A =
[[-23 -21 -20  -4 -24]
 [-53 -33 -26 -21 -25]
 [-46 -29  13 -30 -16]
 [ 28  -5  50 -13 -53]
 [-38 -32  -6 -27  -8]
 [ 50  44  32  54  11]
 [-19 -48  -3 -34   6]
 [-20 -45  -6 -50   0]
 [-35  10  34 -41  24]]
Rows and columns are numbered from 0.
Find the entry directly above 28.
-46
The centre entry is -6
Find the entry in row 1 and column 0.
-53
The entry in the top-right corner -> -24
Find the entry directly below the centre entry.
32
Find the entry just left of the centre entry.
-32
The entry directly above -48 -> 44
The entry just left of 10 is -35
Find the entry just left of 6.
-34
Find the top-left entry.
-23
Find the entry just left of 44.
50
The entry at row 0, column 1 is -21
Find the entry directly below -4.
-21
The entry just right of the largest entry: 11
Find the entry directly above 11.
-8
The entry just left of -3 -> -48
The entry directly above the largest entry: -27
Find the entry just left of -45.
-20
Find the bottom-right entry.
24
Find the entry at row 0, column 2.
-20
Find the entry just right of 32.
54
Find the entry in row 2 and column 2.
13

grid = [[14, -5, 23, 3, -15, 16, -13, 6, 5], [20, -5, -2, -12, -5, 2, -24, -16, 16], [-2, 13, 10, 18, -19, -7, 2, -27, 6], [-8, 5, 10, 26, -7, -1, 3, -5, 8], [-8, -9, -1, -7, 29, -13, -2, 5, 23], [10, 9, 1, -1, -7, 11, 21, 1, 5], [13, 25, 0, 0, 2, -9, 14, -19, 4], [-7, -12, -5, -4, 5, -5, 17, 3, 13], [13, 12, -3, -10, 23, -8, 12, 2, 7], [6, 9, 5, 16, -1, 11, 10, 1, 6], [-5, -2, 24, 17, 10, -12, 1, 3, 0]]
Give the maximum.
Answer: 29
The entry just right of the centre entry is 11
Give the entry just right of the smallest entry.
Answer: 6
Give the entry just right of -4.
Answer: 5
The entry just left of the centre entry: -1
Give the entry just left of the largest entry.
Answer: -7

Read these off the row that follows.
1) Give the 1st entry.
2) Give the entry just right of 0.01.
(0.01, 0.13, 0.18, -0.16)
1) 0.01
2) 0.13

x = [ 56 -44  59  70  63 -53 -60  50 -44  63  69 -73  68  57 -50 -32]
Report the 1st entry from the left.
A: 56
Report the entry just left of 69.
A: 63
The entry just right of -73: 68
The 3rd entry is 59
The 1st entry from the right is -32
The fifth-last entry is -73

m =
[[ 1.1 -0.3  0.0  0.7  0.7 -0.8  0.4]
 [ 1.5 -0.9  2.0 -1.0 -1.3  1.6 -1.0]
 [-1.0 -0.5  1.2 -1.6 -0.6  2.0 -1.0]
 [-1.2  1.6 -0.6  1.8  1.8 -1.0  1.8]
 [ 1.8 -1.0  1.8 -0.6 -0.4  2.1 -1.0]]
What is the entry directly below the smallest entry?
Answer: 1.8
What is the entry just right of -0.5?
Answer: 1.2
What is the bottom-right entry?
Answer: -1.0
What is the 4th entry, reading row by row?
Answer: 0.7
The top entry of the column that holds the largest entry -> -0.8
The 3rd smallest entry -> -1.2
The bottom entry of the column that holds the largest entry is 2.1
What is the last entry in the row that holds the smallest entry?
Answer: -1.0
The top-left entry is 1.1
What is the 2nd smallest entry?
Answer: -1.3
What is the top-right entry?
Answer: 0.4
What is the fifth entry from the end, reading row by row?
Answer: 1.8
The entry directly above -0.5: -0.9
What is the entry just right of -0.9?
Answer: 2.0
What is the entry directly above the centre entry?
Answer: -1.0
The largest entry in the first column is 1.8
What is the entry just right of -0.3?
Answer: 0.0
The largest entry in the last column is 1.8
What is the entry directly below -0.9?
Answer: -0.5
The entry just left of -0.4 -> -0.6
What is the second entry in reading order?
Answer: -0.3
The entry just right of the smallest entry -> -0.6
The entry directly above -1.3: 0.7
What is the entry just left of the largest entry?
Answer: -0.4

Read these off the table that follows.
1) Report the first entry of the smallest entry's row.
2) Report the last entry, reading row by row.
3) Report the entry in the bottom-left corner.
4) Report the last entry in the row that holds the largest entry.
5) Report the last entry of the smallest entry's row.
6) Report the entry directly below 16.
7) Report the entry just right of the centre entry.
8) Report the largest entry in the last column.
[[-10 -28  22  52   8]
 [ 19  -1  15  33   9]
 [ -9  16   9 -63   6]
 [ 19  -2  15  35  -2]
 [ 22   1 -25 -28   0]]
1) -9
2) 0
3) 22
4) 8
5) 6
6) -2
7) -63
8) 9

array([ -2,  12, -60,  20,  -5, -22])
The largest entry is 20
Report the 1st entry.
Answer: -2
Report the entry just left of the largest entry.
Answer: -60
The entry just left of -22 -> -5

X =
[[0.03, 0.09, -0.09, -0.02, -0.10, 0.16, -0.10, -0.07, -0.11, 0.13, 0.16, -0.16, -0.20, -0.07],
 [-0.07, 0.03, 0.09, -0.08, 0.02, 0.18, 0.03, -0.06, -0.19, 0.18, -0.05, -0.02, -0.12, 0.12],
 [-0.07, -0.02, 0.03, 0.04, 0.05, -0.08, 0.04, -0.05, -0.07, 0.09, -0.16, 0.02, 0.05, -0.05],
 [0.01, -0.04, -0.04, -0.11, -0.02, -0.03, 0.00, 0.02, -0.09, 0.02, 0.07, 0.06, 0.02, -0.02],
 [0.01, -0.11, -0.10, 0.06, 0.10, -0.15, -0.11, -0.12, 0.17, -0.11, -0.07, -0.06, 0.00, -0.08],
 [0.01, -0.04, -0.09, 0.05, 0.00, -0.03, -0.04, -0.08, 0.05, 0.03, -0.01, 0.01, 0.00, -0.08],
 [-0.01, 0.12, 0.03, -0.08, 0.05, 0.05, 0.11, 0.08, 0.01, 0.02, 0.03, 0.00, -0.03, 0.08],
 [-0.03, 0.02, 0.03, 0.09, 0.00, 0.02, -0.03, -0.02, -0.06, -0.03, 0.00, 0.00, -0.06, -0.07],
 [0.06, 0.09, 0.19, 0.02, -0.04, 0.18, 0.09, 0.13, -0.20, -0.01, 0.09, 0.11, 0.03, 0.08],
 [-0.12, -0.16, -0.08, -0.01, 0.04, -0.09, -0.06, -0.04, 0.09, -0.01, -0.18, -0.04, 0.10, -0.01],
 [-0.05, 0.00, -0.01, 0.01, -0.02, -0.07, -0.06, -0.03, 0.02, -0.03, -0.02, -0.04, -0.03, 0.00],
 [-0.01, 0.08, 0.11, 0.05, 0.01, 0.09, 0.01, -0.01, -0.03, -0.09, 0.07, -0.03, 0.01, 0.03]]
Counting starts at 0.
What is the entry in the top-left corner? 0.03
The bottom-left entry: -0.01
What is the entry at row 0, column 1? 0.09
What is the bottom-right entry? 0.03
What is the bottom entry of the column that holds the largest entry? 0.11
The top-right entry: -0.07
The entry just left of the largest entry -> 0.09
What is the entry directly below the largest entry? -0.08
What is the entry in row 1 and column 2? 0.09
The entry at row 0, column 2 -> -0.09
What is the entry at row 2, column 1? -0.02
What is the entry in row 2 and column 0? -0.07
The entry in row 2 and column 2 -> 0.03
What is the entry directly above the largest entry? 0.03
What is the entry at row 1, column 0? -0.07
The entry at row 1, column 1: 0.03
What is the entry just right of the largest entry? 0.02

Questions about the table below.
1) Which number is the 1st entry on the main diagonal?
2) Which number is the first entry on the diagonal from the top-right corner?
3) Which number is the third smallest entry?
4) Which number is the third entry on the diagonal from the top-right corner?
5) Which number is the 5th entry from the end, reading row by row?
6) Which number is the largest entry?
7) Which number is the second largest entry?
8) Which number is the entry in the bottom-left corner?
[[-20 -29  10   1]
 [ 12  -3  27   4]
 [ 37  30   3  -4]
 [ 30  36 -10  -2]
 [ -5 -39   5   1]
 [ -7  -7  15  -1]
 [-43  19 -11  -6]
 [-30 -31  10   0]
 [ 17 -11   4   1]
 [ 30  20 -22   1]
 [ 41  -1  17   5]
 [ 52  21 -13  -1]
 [  1 -22   4  -3]]
1) -20
2) 1
3) -31
4) 30
5) -1
6) 52
7) 41
8) 1
